128 stands for zero in the data rows.
Here are some points, one per row:
[068 135 133 126 121 117 109 125 153 127 121 118 135 112 101 122 116 114 121 133 124 119 122 130 117 108 124 162 134 127 088 145 113]
[076 110 115 116 124 118 119 126 203 133 158 156 112 117 129 112 094 063 107 107 126 134 100 131 127 108 119 121 131 122 127 125 121]
[108 164 173 215 130 102 112 137 108 165 099 132 176 117 099 135 099 146 181 123 077 127 135 159 192 129 102 141 124 084 159 114 136]
[107 143 128 160 109 112 110 099 176 156 148 127 113 113 135 115 104 134 151 083 141 086 118 072 123 108 113 161 115 087 137 147 107]
[082 142 105 109 097 131 121 103 158 134 125 138 120 109 139 111 114 136 128 112 128 144 129 116 122 127 080 112 122 128 132 149 133]
[123 120 123 121 113 122 135 132 134 110 119 109 130 129 112 093 124 130 159 119 102 121 133 125 165 142 148 140 121 132 120 103 120]
[079 121 152 116 129 132 139 126 123 141 111 138 109 129 136 091 156 107 138 134 146 116 116 117 169 153 128 151 140 136 105 123 133]
[105 174 135 152 122 107 081 103 108 117 078 169 087 080 085 143 098 119 139 095 099 157 133 060 168 072 075 105 140 044 126 164 116]
[134 138 158 147 115 103 146 158 128 146 168 114 097 142 153 128 136 128 151 086 141 132 104 177 146 106 122 142 133 107 121 116 138]
[151 117 140 147 103 111 118 140 077 107 130 122 168 152 156 121 107 135 128 133 129 106 138 143 134 100 111 147 129 148 139 094 173]
[139 104 120 124 118 113 100 128 079 068 112 103 111 159 152 118 141 133 092 169 131 136 107 126 107 122 139 146 129 183 090 125 156]
[149 155 138 149 120 086 101 141 109 133 088 104 143 125 109 105 109 138 149 124 109 138 126 118 147 123 117 132 105 141 129 113 183]
[118 166 124 126 121 126 158 118 168 119 113 115 132 134 116 127 144 121 128 115 114 156 128 129 126 125 141 157 118 143 166 126 132]
[144 151 159 128 087 159 164 101 122 116 137 144 145 093 147 121 122 103 106 132 137 152 158 113 155 109 146 119 108 116 156 161 119]
[125 138 144 130 126 087 114 143 139 130 097 109 134 146 151 114 124 172 154 138 112 133 116 168 104 147 112 149 174 147 144 132 121]
[158 134 109 121 116 142 131 079 127 123 150 135 143 149 116 102 134 156 098 146 141 170 132 101 081 138 119 125 116 143 136 125 125]
[115 093 114 135 153 143 187 163 129 121 145 129 154 122 112 131 128 147 117 129 159 150 129 131 122 107 119 133 105 124 160 134 133]
[140 114 129 114 129 188 103 098 096 120 121 092 156 169 160 175 148 136 120 152 177 139 120 147 101 163 102 130 074 123 111 141 117]
[136 135 135 108 133 161 169 094 131 093 122 113 131 097 136 149 086 129 122 101 089 108 145 103 129 149 110 162 109 150 101 115 151]
[151 151 084 170 169 096 079 172 100 101 143 131 143 036 120 115 156 143 123 139 082 089 127 025 106 107 156 151 147 110 089 047 148]
[108 098 121 145 137 171 129 139 124 089 122 143 127 148 137 160 131 151 106 159 126 166 116 117 110 136 144 133 076 107 133 126 108]
[132 102 139 123 120 114 151 158 095 143 145 160 115 154 126 172 145 155 117 118 104 125 159 161 108 152 113 119 140 122 152 149 090]
[188 141 083 122 068 161 212 125 187 198 145 137 110 106 176 215 152 133 109 066 085 148 169 092 112 075 196 106 127 137 073 140 159]
[104 105 116 115 109 124 154 113 136 169 113 116 136 139 110 123 137 153 116 137 114 134 143 157 142 128 119 121 125 098 145 154 146]
[111 098 168 128 146 083 107 151 138 166 111 110 113 131 165 122 113 151 127 129 082 111 126 157 100 109 126 099 122 145 149 115 137]
[140 097 130 095 160 125 106 158 151 119 162 127 115 126 145 114 114 157 133 105 106 138 103 142 166 138 149 144 073 143 132 152 125]
[144 148 123 112 130 125 108 145 120 110 116 127 092 133 126 101 178 115 170 132 150 119 115 150 097 113 123 124 119 153 115 138 130]
[182 103 081 125 134 157 087 175 093 138 163 184 141 145 137 100 135 059 105 151 138 185 118 111 110 101 124 093 123 142 103 097 116]
[140 102 114 134 101 117 157 124 114 126 136 118 124 134 097 174 116 121 146 119 131 108 116 135 135 135 138 136 131 098 143 119 126]
[109 115 181 081 145 141 094 086 116 125 058 159 141 129 104 163 153 147 134 164 072 138 137 137 141 084 157 138 155 151 095 119 126]
[115 133 185 094 097 105 145 127 168 143 147 125 136 086 143 084 109 135 161 114 139 118 123 131 142 099 121 136 152 129 115 135 146]
[112 092 133 123 111 151 112 114 093 151 162 122 097 133 136 150 113 112 098 113 123 112 105 132 138 116 159 153 107 126 124 123 130]
[122 187 122 153 136 134 146 138 137 097 150 105 114 112 112 127 167 099 121 112 123 111 121 128 101 130 130 129 170 116 152 124 122]
[139 104 136 142 121 147 118 103 139 131 123 101 112 122 126 135 121 132 126 132 116 110 126 113 117 112 144 104 134 126 133 130 125]
[135 170 166 110 120 101 127 181 140 118 113 125 114 133 125 119 148 154 140 136 143 126 114 120 146 110 098 141 122 103 178 069 160]
[163 108 154 150 136 132 124 103 082 103 123 120 139 138 133 128 101 134 095 196 117 151 117 123 122 157 116 128 151 135 105 135 126]
[104 142 116 135 153 163 144 113 093 166 115 116 127 138 176 126 137 160 143 089 160 163 130 137 135 140 134 141 150 123 123 182 128]
[107 086 124 109 141 087 123 074 110 086 117 127 109 139 156 179 101 078 128 107 161 194 143 118 058 108 137 113 122 150 137 140 139]
[146 141 139 142 122 119 151 121 122 141 123 152 107 172 162 176 124 133 113 120 110 141 140 162 124 134 160 105 094 135 140 135 136]
[153 149 149 101 145 054 140 133 109 145 099 099 157 122 104 100 147 129 143 164 140 121 130 138 135 152 113 130 120 130 163 132 073]
[141 103 155 141 128 124 136 098 095 090 127 125 133 147 084 166 154 123 115 113 153 129 136 141 108 131 106 149 124 141 135 176 115]
[127 108 119 153 111 137 114 150 136 129 124 117 129 130 101 118 090 147 124 093 147 111 163 155 149 114 116 145 153 152 132 117 092]
[142 105 158 128 157 158 144 136 102 096 111 124 111 133 153 120 113 129 162 157 151 109 122 147 110 126 138 135 153 171 122 108 131]
[107 133 122 147 141 138 139 093 154 135 127 124 126 125 151 128 115 143 094 133 129 166 119 145 101 141 138 144 114 128 148 137 095]
[103 122 093 135 085 178 140 076 134 097 168 164 144 137 113 127 121 090 099 129 123 138 138 112 100 115 158 087 114 120 119 192 128]
[126 114 139 144 117 189 107 106 097 138 132 095 152 168 135 154 167 119 113 154 155 129 150 092 124 174 117 099 103 129 137 188 120]
[162 190 127 098 159 143 071 200 154 076 208 153 129 085 164 147 142 112 147 132 088 136 144 157 122 110 106 090 167 125 214 134 179]
[152 127 116 126 114 181 163 119 174 108 076 079 153 107 122 091 106 107 098 087 141 124 141 159 136 166 163 116 213 087 132 099 136]
[127 128 113 115 092 096 116 185 131 114 132 143 134 081 141 114 147 124 136 128 142 104 127 083 146 142 130 106 147 150 125 096 139]
[135 170 109 142 095 148 126 145 099 165 126 114 115 108 125 121 134 120 180 156 151 134 088 136 137 142 132 084 149 133 102 092 079]
[112 109 174 122 130 103 122 119 127 147 143 103 137 129 116 148 100 101 157 135 117 132 160 154 133 148 110 130 087 101 170 092 176]
[149 133 127 155 122 095 142 137 168 126 110 165 125 144 117 135 147 145 142 117 122 131 124 120 103 134 119 146 129 120 167 117 116]
[154 124 177 120 142 135 150 129 157 126 118 132 073 183 143 117 109 133 129 114 134 134 100 127 113 125 081 139 107 105 154 133 123]
[126 126 150 099 121 101 122 156 106 134 166 127 168 151 097 145 100 124 085 113 138 138 125 173 126 100 102 123 127 135 155 139 139]
[149 114 105 051 233 133 116 130 090 138 167 149 101 180 144 092 077 137 103 086 103 094 102 139 169 120 123 071 123 077 169 103 103]
[101 136 130 125 142 151 159 083 153 121 181 137 170 115 131 129 171 135 124 116 177 122 120 145 156 108 127 141 134 107 122 137 107]
[127 140 111 115 158 091 131 119 125 169 167 134 107 106 120 128 146 104 146 148 126 118 142 140 172 129 104 131 123 119 124 134 120]
[118 126 120 166 099 120 128 147 141 115 152 150 160 129 122 141 156 103 128 167 082 135 148 132 185 138 119 133 146 161 140 168 111]
[144 131 091 123 115 121 151 137 074 120 093 139 120 155 111 127 128 129 105 170 150 097 133 136 101 130 152 158 136 122 097 116 140]
[123 183 122 139 140 091 130 112 142 191 130 246 123 089 097 000 210 112 080 116 181 088 186 129 085 164 130 055 110 110 039 136 158]
[145 111 056 119 130 138 142 136 123 152 082 189 105 165 130 166 112 124 152 150 158 129 138 103 132 184 146 098 102 147 158 111 121]
[119 094 110 112 126 172 150 124 145 087 143 061 109 122 139 108 098 124 140 159 116 113 091 137 145 131 161 135 153 088 085 140 150]
[130 138 113 129 165 118 148 112 133 107 136 138 137 141 150 151 131 136 107 147 140 123 100 119 131 112 144 133 163 175 075 134 114]
[146 114 104 142 122 126 120 106 119 101 126 137 124 130 124 114 165 132 095 104 092 130 154 141 124 158 102 190 157 180 113 159 123]
[152 123 107 136 172 109 119 099 129 116 131 130 132 150 124 132 136 180 121 106 121 089 154 173 119 103 135 133 115 117 170 128 119]
[111 157 109 107 138 167 134 145 136 163 098 100 147 138 101 163 127 096 095 133 145 109 097 110 134 177 111 110 140 166 065 109 139]
[170 125 137 149 133 165 159 146 126 146 131 123 099 082 090 118 132 126 129 131 104 087 132 125 117 195 163 142 090 138 093 124 087]
[140 134 082 110 139 105 101 102 142 140 127 133 156 120 133 124 104 134 154 133 172 150 132 141 145 113 120 132 130 134 106 122 142]
[125 134 140 125 135 106 136 146 144 113 151 127 159 078 134 116 123 126 129 107 121 115 119 101 117 140 165 152 133 104 083 169 079]
[127 093 158 112 106 102 115 181 116 166 116 095 104 125 117 113 119 138 123 169 116 121 108 100 132 113 169 122 133 113 140 137 145]
[110 107 129 100 111 133 082 099 161 150 090 118 134 160 133 127 126 146 143 121 120 146 162 110 099 153 133 157 084 129 130 134 153]
[079 146 173 154 170 141 163 126 154 129 141 088 099 142 098 153 095 163 183 126 139 092 107 101 163 126 151 079 162 123 131 132 130]
[106 138 094 122 130 138 106 180 136 137 110 113 149 155 121 107 134 139 152 151 112 131 111 101 130 102 118 125 126 128 129 109 111]
[096 097 121 139 126 154 073 124 140 102 126 111 143 118 113 134 146 089 131 134 177 178 133 126 127 123 123 093 142 191 119 083 143]
[157 138 117 142 130 120 114 124 102 132 110 148 128 107 143 156 133 114 137 136 153 083 127 134 128 143 105 137 123 113 152 082 120]
These points spread out most along one direction. Take the direction at right angles to it along which they spread out most. Go by this last direction. How far along it is each point below, from 0 to 99? 50 is the average, and the first point above lies past it. One standard deviation of the points above along it is 16.
[151 117 140 147 103 111 118 140 077 107 130 122 168 152 156 121 107 135 128 133 129 106 138 143 134 100 111 147 129 148 139 094 173] 33
[112 092 133 123 111 151 112 114 093 151 162 122 097 133 136 150 113 112 098 113 123 112 105 132 138 116 159 153 107 126 124 123 130] 44
[123 120 123 121 113 122 135 132 134 110 119 109 130 129 112 093 124 130 159 119 102 121 133 125 165 142 148 140 121 132 120 103 120] 50
[111 098 168 128 146 083 107 151 138 166 111 110 113 131 165 122 113 151 127 129 082 111 126 157 100 109 126 099 122 145 149 115 137] 30
[154 124 177 120 142 135 150 129 157 126 118 132 073 183 143 117 109 133 129 114 134 134 100 127 113 125 081 139 107 105 154 133 123] 28
[146 114 104 142 122 126 120 106 119 101 126 137 124 130 124 114 165 132 095 104 092 130 154 141 124 158 102 190 157 180 113 159 123] 55
[151 151 084 170 169 096 079 172 100 101 143 131 143 036 120 115 156 143 123 139 082 089 127 025 106 107 156 151 147 110 089 047 148] 89
[135 170 166 110 120 101 127 181 140 118 113 125 114 133 125 119 148 154 140 136 143 126 114 120 146 110 098 141 122 103 178 069 160] 37
[068 135 133 126 121 117 109 125 153 127 121 118 135 112 101 122 116 114 121 133 124 119 122 130 117 108 124 162 134 127 088 145 113] 58
[115 093 114 135 153 143 187 163 129 121 145 129 154 122 112 131 128 147 117 129 159 150 129 131 122 107 119 133 105 124 160 134 133] 42
[115 133 185 094 097 105 145 127 168 143 147 125 136 086 143 084 109 135 161 114 139 118 123 131 142 099 121 136 152 129 115 135 146] 56
[127 140 111 115 158 091 131 119 125 169 167 134 107 106 120 128 146 104 146 148 126 118 142 140 172 129 104 131 123 119 124 134 120] 56
